In the rows, 128 means zero.
A single turn carries every row of the set below to another of its rows. Some are shown first; where does it send the rows asked next?
q954: [ 99 107 119 110 118  87 146 110 123  85 140  89]
q792: [143 131 176 137 141 120 157 123 141 144 127 102]
q710: [102 110  95 128 109 101 150 136 137  85 133  81]
q37: [127 137 153 134 164 132 137 136 133 152 153  84]
q714: [141 154 115 132 104 126  98 141 164 128 132 121]
q929: [161  91 121 102 145 122 157 133 133 100 143 129]
q884: [115 123  97 133 121 138 155 141 113 134 134 167]
q165: [133 121 111 135 154 150 163 150 111 135 134 148]
q802: [116 126 122 127 141 155 115 162  92 135 119 114]
q356: [146 160 153 130 111 117 133 100 139 123 116  96]
q250: [114 108 103 137 125 108 125 156 162  93 127  78]
q815: [136 125 108 110 160 140 153 126  95 135 134 146]
q212: [119 141 165 121 110 116  96 116 118 128 137 136]
q980: [ 96 141 135 152 149 121 148 139 138 175 132 115]
q781: [ 81 111 125  97 126 119 110 130 122  83 127  99]
q427: [103 133 127  87 106 116 111 127 102 106 144  91]
q84: [ 79 145 111 116 142 128 142 139  85 117 138 106]
q768: [ 93 156 107 142 116 112 148 125 126 121  88  95]
q800: [150 103 117 104 106  99 140  90 138 110 129 103]
q959: [ 91 114 110 113 100 104 161 128 122  82 125 107]
q215: [107 115 155 121 115  89 143 131 170 131 159 102]
q648: [120  98 129 104 134  98 145 127 116  78 122  86]
q579: [136  84  93 130 119 115 149 140 151 104 153 137]
q256: [154 132 125 153 150 128 117 119 152 132 128  77]
q143: [116 108  78 133 143 143 160 143 122 126 142 144]
q667: [146 124 103 123 149 154 159 111 141 131 110 143]
q623: [150  83 119 129 132 109 169 122 148 101 136 132]
q900: [110 149 108 122 113 122 140 118 122 146 125 168]
q499: [130 139 128 144 100 117  93 145 161 118 112 116]
q160: [134  99  92 122 119 122 177 133 151  94 136 119]
q228: [ 94 132 116 112 149 118 141 121  77 113 112 103]
q405: [130 101 105 116 122 120 119 150 161 120 162 151]
q437: [105 121 157 124 153 107 113 116 123 149 164  96]
q365: [128 112 137 144 148 129  80 136 130 137 149 117]
q778: [ 72 132 150 136 130 100 131 146 139 141 141  88]
q921: [144 136 140 144 157 106 153 125 175 124 118  98]
q996: [119 113 180 126 130  95 133 103 131 141 139 114]
q385: [ 87 144 152 115 149 101 105 130 127 135 149 136]
q536: [138 101 126  93 114 118 144 105 156  89 131 132]
q965: [130 123 140 137 132 108 162 124 170 163 151 132]
q414: [163  97 111 143 141 138 144 125 129 140 106 126]
q829: [127 157 102 139 111 118  92 118 153 143 126 120]
q166: [ 82 150  99 132 112 124 156 136  99 114 116 111]
q931: [118 142 116 152 107 109  87 124 149 133 105 115]
q543: [121 129 131 141 182 125 116 153 153 142 149 119]
q140: [ 91 132 103 128 161 155 126 135 108 125 105 111]
q402: [ 74 123  95 123 126 126 144 140  94 114 128 132]
q765: [108 152 163 117 125  83 142 102 149 118 119 117]

q427 moves to q802
q996 moves to q437
Where do these go?
q768 moves to q900
q667 moves to q536
q228 moves to q815
q543 moves to q921
q931 moves to q829
q166 moves to q884
q980 moves to q965
q365 moves to q256
q959 moves to q402
q84 moves to q165

